Some points, one per row:
0;38;-38;-38;0;0;-38;0;-38;-38;38;-38;0;38;0;0;0;-38;0;0;-38;-38;-38;38;-38;38;0;-38;0;-76;-38
-38;-38;-38;38;-38;-38;38;-38;38;0;0;38;0;-38;0;-38;38;38;0;0;0;38;0;0;38;38;0;0;0;0;38
-38;-38;38;0;-38;-38;0;0;0;0;0;38;0;0;-38;0;0;0;0;-38;0;0;0;-38;0;0;0;0;-38;-38;0
38;0;38;-38;38;0;0;-38;-38;-38;0;-38;0;0;-38;0;-38;-38;0;-38;-38;-38;0;0;-38;-38;-38;0;0;0;-38
-38;-38;-38;38;-38;-38;38;0;-38;0;0;38;0;-38;0;0;76;0;-38;-38;0;-38;0;-38;0;0;0;0;-38;0;38
38;38;76;-38;38;38;0;0;0;-38;-38;0;0;0;0;0;-38;-38;-38;-38;-38;-38;-38;0;0;0;-38;0;76;76;-38
-38;-38;-38;0;0;-38;0;0;0;0;38;38;0;-38;38;-38;38;0;0;0;0;0;0;-38;0;0;38;0;-38;38;0
0;-38;0;-38;0;-38;38;0;-38;-38;0;0;-38;-38;0;0;-76;0;-38;-38;-38;0;0;-38;-38;-38;-38;0;-38;-38;-38
0;0;0;-38;0;0;0;-38;0;-38;0;-38;0;0;-38;38;0;-38;0;38;0;-76;0;0;-38;-38;-38;0;0;0;-38
-38;0;-76;-38;0;-38;0;-38;-38;-38;38;0;-38;0;0;0;0;0;-38;38;0;38;-38;0;-38;0;-38;0;0;0;0
-38;-38;-38;0;-38;-38;0;-38;38;0;0;38;0;0;38;-38;-38;0;0;38;38;0;0;0;0;0;0;0;-38;0;38
-38;-38;-38;-38;0;0;0;-38;38;-38;38;0;-38;-38;0;0;0;0;-38;0;-38;0;0;-38;-38;0;-38;-38;0;-38;-38
0;0;0;-38;0;-38;0;-38;-38;0;-38;-38;-38;0;-38;0;-38;-38;0;38;-38;0;-38;0;-38;0;0;0;0;-38;-38
-38;-76;0;-38;-38;-38;0;0;0;0;0;0;-38;-38;0;-38;0;0;-38;-38;0;0;0;-38;-38;0;0;-38;0;38;0
-38;-38;-38;0;0;0;0;-38;0;38;38;0;0;-38;38;-38;38;0;0;38;0;38;0;0;0;0;38;0;-38;0;0
0;0;0;-38;0;0;0;38;-76;-38;-38;-38;-38;-38;-38;0;0;-38;0;-38;0;0;-38;-38;-38;-38;-38;0;38;0;-38
38;38;0;0;76;38;-38;76;-38;38;76;-76;0;38;-38;38;38;0;38;38;-38;-76;38;38;38;-38;38;-38;0;-76;-38
38;38;0;-38;76;0;0;0;-38;76;76;-76;-38;76;-38;38;0;-38;0;38;-38;-76;-38;38;76;-38;0;38;0;-76;0
-38;-38;0;0;0;-38;38;0;0;0;38;38;-38;0;0;0;0;0;0;0;0;0;0;0;0;0;38;-38;-38;0;0
0;0;0;-38;0;0;38;-38;0;-38;0;-38;0;38;-38;0;38;-38;0;38;0;0;-76;0;-76;-38;-38;0;0;0;0
0;0;0;38;0;0;38;0;0;38;38;76;38;0;76;-38;38;76;38;0;38;38;38;38;76;38;76;0;0;0;76
0;0;-38;-38;0;0;0;-38;38;0;76;-38;-38;76;0;0;38;38;-38;38;0;38;-38;0;0;-38;0;0;0;0;38
76;76;38;38;76;76;0;76;38;76;0;0;76;38;76;76;0;0;38;-38;38;38;38;76;0;38;76;0;115;-38;38
-38;-38;0;0;0;-38;76;-76;0;0;38;38;0;-38;0;0;38;0;-38;0;0;0;0;-38;-38;0;0;0;-38;38;0
-38;-38;0;0;0;-38;38;0;38;-38;0;0;-38;-38;0;0;-38;0;-38;0;0;38;-38;0;-38;-38;0;0;-38;38;0
38;38;38;0;38;0;-76;0;-38;-38;-38;-38;0;38;-38;38;0;-38;38;-38;-38;-38;0;0;-38;0;0;-38;0;-38;-38
38;38;-38;0;38;0;-38;0;0;115;76;-38;0;38;38;38;0;-38;38;38;-38;-38;0;38;76;0;0;38;-38;-38;76
0;-38;38;0;0;-38;38;-76;-38;-38;0;0;-38;-38;-38;0;0;-38;-38;0;-38;-38;-38;-38;0;0;-38;0;-38;0;-38
0;0;38;-38;0;-38;0;0;-38;-38;0;-76;0;0;-38;0;0;-76;0;-38;-38;-38;-38;0;-38;-38;-38;-38;0;0;-38
-38;-38;0;-38;-38;-38;-76;-38;0;0;0;38;0;-38;-38;-38;-38;-38;-38;38;0;-38;-38;-38;0;-38;0;0;-38;76;0
0;0;-38;0;-38;-38;0;-38;0;0;0;38;0;0;0;0;38;0;0;0;0;0;0;0;0;0;0;-38;0;0;0
38;38;38;38;38;38;0;-38;0;38;0;-76;-38;38;0;76;-38;76;0;0;-38;-38;0;38;0;-38;0;-38;38;-38;-76
38;76;76;0;38;38;-38;0;38;-38;-76;-38;76;38;0;38;0;0;38;38;0;0;38;38;0;0;0;0;38;38;38
76;38;76;0;76;38;0;38;0;0;0;-38;76;38;0;38;0;0;38;-38;0;0;38;38;0;38;0;0;38;-38;38
0;-38;38;0;0;-38;-38;0;-38;0;-38;-38;-38;-38;-38;-38;-38;-38;-38;0;-76;-38;-38;-38;-38;-38;-38;0;0;38;-38
-38;0;-38;38;-38;-38;0;0;0;0;38;38;0;0;38;-38;0;38;0;0;38;38;0;0;38;0;38;0;-38;38;38
24 more points follow, each with its number after it:
38;38;76;0;38;38;-38;0;0;-38;-38;-38;76;38;0;76;-38;0;38;0;38;38;38;38;0;0;38;0;38;0;38 0
38;38;0;0;0;38;0;38;0;0;0;-38;0;0;-38;38;-38;-76;0;0;-38;-38;-38;0;0;0;0;0;38;0;-38 1
0;0;-76;-38;0;0;-38;-38;38;38;115;38;-38;38;0;0;0;0;-38;38;0;0;0;0;38;0;38;38;-38;-115;38 2
38;38;0;0;0;38;-38;38;0;0;-38;-38;38;0;0;38;-38;-38;38;-38;38;0;0;38;-38;38;0;38;38;-38;-38 3
-38;-38;38;0;0;-38;0;-38;-38;-38;0;0;0;0;-38;0;0;-38;-38;0;-38;-38;-38;-38;0;0;-38;-38;-38;38;-38 4
-38;0;38;0;0;-38;-38;-38;38;-38;38;0;0;0;-38;-38;38;38;-38;-38;0;0;0;-38;38;-38;0;0;-38;-38;38 5
-38;0;0;0;0;-38;0;0;0;38;38;0;-38;-38;38;0;0;-38;-38;0;0;0;-38;-38;0;0;0;0;-38;0;38 6
-38;-38;0;0;-38;-38;0;0;38;0;-38;38;0;0;0;-38;76;0;-38;-38;0;0;0;-38;0;0;0;0;0;0;0 7
0;0;-38;-38;38;0;-38;0;38;0;76;0;-38;38;0;0;0;0;-38;38;0;38;0;38;-38;-38;-38;0;-38;-38;38 8
0;0;-38;-38;-38;-38;-38;0;0;-38;0;0;0;-38;-38;-38;38;0;-38;-38;0;0;0;-38;-38;-38;0;-38;0;0;0 9
76;76;76;38;76;76;0;38;0;38;0;38;76;76;38;115;76;115;115;38;38;38;76;76;38;76;76;-38;38;0;38 10
115;115;-115;38;-38;115;-38;76;-127;0;-127;38;-76;76;0;-38;127;-76;115;38;127;-127;115;127;-115;115;0;0;38;-127;-127 11
-38;0;-38;38;-38;-38;38;38;-38;0;38;0;0;-38;0;-38;38;0;0;38;0;0;0;0;0;0;0;0;-38;0;0 12
-38;-76;-38;38;-38;0;0;38;0;0;38;38;0;-38;0;-38;38;0;0;-38;-38;0;0;-38;0;-38;-38;0;-38;0;0 13
0;-38;-38;0;0;-38;0;-38;0;-38;38;0;-38;-38;0;0;-38;38;-38;0;0;0;0;0;-38;0;0;0;-38;0;0 14
38;0;0;38;38;115;-127;127;-115;38;-76;-38;-38;-115;-76;-115;76;-38;0;127;-76;76;76;-76;-115;-38;0;-38;38;115;-76 15
-38;-38;0;0;-38;-38;38;0;0;0;0;0;-38;-38;0;0;0;0;-38;0;0;38;0;0;0;0;-38;0;-38;0;0 16
0;38;38;76;0;38;38;-38;76;115;76;0;0;115;-38;38;76;115;38;0;0;0;0;76;0;-38;38;0;0;-38;0 17
0;-38;-38;38;-38;0;38;38;0;38;0;38;0;0;38;-38;38;0;0;0;0;0;-38;-38;0;0;0;38;0;38;0 18
-38;-38;0;0;-38;-38;0;-38;-38;0;38;0;0;0;0;-38;0;0;-38;38;38;0;-38;0;-38;0;38;-38;-38;38;0 19
-38;0;0;0;-38;0;0;0;0;0;-38;38;0;-38;0;0;38;0;-38;-76;0;-38;0;-38;0;0;0;0;-38;-38;0 20
76;38;38;38;0;38;0;38;0;0;-38;-38;76;38;0;38;0;-76;38;38;0;0;38;38;38;0;38;-38;76;0;0 21
0;0;0;38;-38;0;38;0;38;38;38;38;0;0;38;-76;76;38;0;-38;0;38;38;0;38;0;38;0;0;38;76 22
0;0;-38;76;-38;0;38;0;38;38;38;38;0;0;76;-38;0;38;0;0;76;38;0;0;38;38;38;0;-38;38;38 23
Which two of these numbered points are nearest to each point below, ignoring the 2 directions in which the first points spread most? Their numbers follow each, nearest first.
0;0;-38;38;0;0;0;0;38;38;38;38;0;0;38;-38;38;38;0;-38;38;38;38;0;0;38;38;0;0;76;38 > 22 23
0;0;38;-38;38;0;0;-38;-38;-38;0;-38;-38;0;-38;0;-38;-38;0;0;-38;-76;-76;0;-38;0;-38;0;-38;0;-38 > 4 23
76;115;115;76;76;115;0;76;76;38;-38;38;127;38;76;115;0;76;115;0;115;76;115;76;76;115;76;38;115;0;76 > 0 10
-38;-38;0;0;0;0;-38;38;38;-38;0;38;0;0;0;-38;0;0;0;-38;0;38;0;-38;0;0;-38;0;-38;38;0 > 13 7
-38;-38;0;-38;-38;-38;0;38;38;0;0;0;0;0;0;-38;38;38;-38;-38;-38;0;0;-38;0;0;0;0;0;0;-38 > 7 9
-38;-38;0;0;-38;-38;38;0;0;0;0;0;0;-38;0;0;0;0;-38;-38;38;0;0;0;0;0;0;-38;-38;0;0 > 16 23
-38;0;-38;0;0;-38;38;0;0;0;0;38;0;-38;0;-38;0;0;0;-38;0;38;0;0;0;0;0;0;-38;0;38 > 16 12
127;127;127;127;115;127;0;127;127;76;0;115;127;115;127;127;76;127;127;38;127;127;127;127;127;127;127;38;115;0;127 > 10 0
115;76;38;115;76;115;76;76;38;76;38;0;76;115;76;76;-38;115;76;-38;76;0;76;115;76;115;76;38;76;0;0 > 23 14
0;0;38;-76;0;38;-76;38;-38;-38;0;-38;38;0;-38;38;0;-38;0;-38;0;-38;0;0;-38;0;-76;-76;38;0;-38 > 9 4
-38;-38;0;0;-38;-38;0;0;38;-38;0;0;0;-38;-76;-38;38;38;-38;-76;-38;0;0;0;38;-38;-38;38;0;-38;38 > 5 7
0;38;38;-38;0;0;-76;0;0;-38;-38;0;0;-38;-38;0;-38;0;0;-38;-38;-76;-38;0;0;-38;-38;38;38;-38;-38 > 20 7
-38;-38;0;0;-38;-38;38;38;-38;0;0;-38;-38;-38;-38;-38;38;0;0;0;-38;0;0;-38;-38;-38;0;0;-38;0;0 > 12 16
38;38;38;38;38;38;0;0;38;0;0;-38;0;38;38;76;-38;38;38;0;-38;-38;0;76;-38;0;38;0;38;-76;-38 > 14 16
0;0;-76;-38;38;0;-38;38;0;0;76;-38;-76;0;0;0;0;-38;0;38;0;-38;0;38;0;-38;0;0;-38;-38;-38 > 8 14
-38;-38;0;-38;0;0;0;-38;-38;-38;0;0;0;-38;-38;0;0;-38;-38;38;-38;-38;-38;-38;-38;0;-38;0;-38;0;0 > 4 6
-38;-38;0;0;0;-38;38;-38;0;0;0;-38;0;0;-38;0;0;-38;-38;0;-38;-38;-76;-38;-38;-38;-38;0;-38;38;-38 > 4 18
38;38;76;0;38;38;-38;0;38;0;-38;-38;38;38;0;76;0;-38;38;0;0;38;76;38;0;38;0;38;76;0;0 > 0 3
38;76;0;38;0;38;0;76;-38;0;-38;-38;38;0;38;38;-115;-38;38;38;38;0;0;38;38;38;38;0;76;38;0 > 1 21
-38;-38;0;-38;-38;0;0;0;-38;38;-38;0;-38;0;-38;0;-38;0;-38;38;-38;0;-38;-38;0;0;-38;-38;0;0;0 > 16 1
0;0;0;-38;0;-38;0;-38;0;-38;0;-76;-38;0;-38;38;0;-76;0;38;-76;-76;-38;-38;-38;-38;-38;0;-38;0;-38 > 6 4
-38;0;0;38;-38;0;-38;0;38;0;0;38;0;0;0;-76;76;38;0;-76;0;38;38;0;0;-38;0;-38;0;0;76 > 22 9
-38;0;0;-76;0;0;-38;-38;-38;-38;0;0;-38;38;-38;0;0;0;0;38;0;38;-38;0;-38;-38;-38;0;-38;0;0 > 8 19
-38;-38;38;-38;-38;0;0;-76;-38;0;0;-38;0;0;-38;0;0;-38;-38;0;-38;-38;0;-38;-38;0;-38;0;0;38;-38 > 4 19
0;38;-38;-38;0;38;-38;-38;38;38;38;-38;-38;76;-38;38;38;76;38;76;0;0;-38;38;0;-38;0;0;0;0;-38 > 17 8
76;76;76;76;38;115;0;38;38;0;-38;38;115;76;76;76;-38;0;115;0;76;76;76;38;76;76;76;0;76;38;76 > 0 21
0;0;0;-38;-38;38;-38;38;0;-38;-38;-38;0;0;-38;0;-38;-76;0;0;0;0;-38;38;0;-38;-38;0;38;0;0 > 1 3
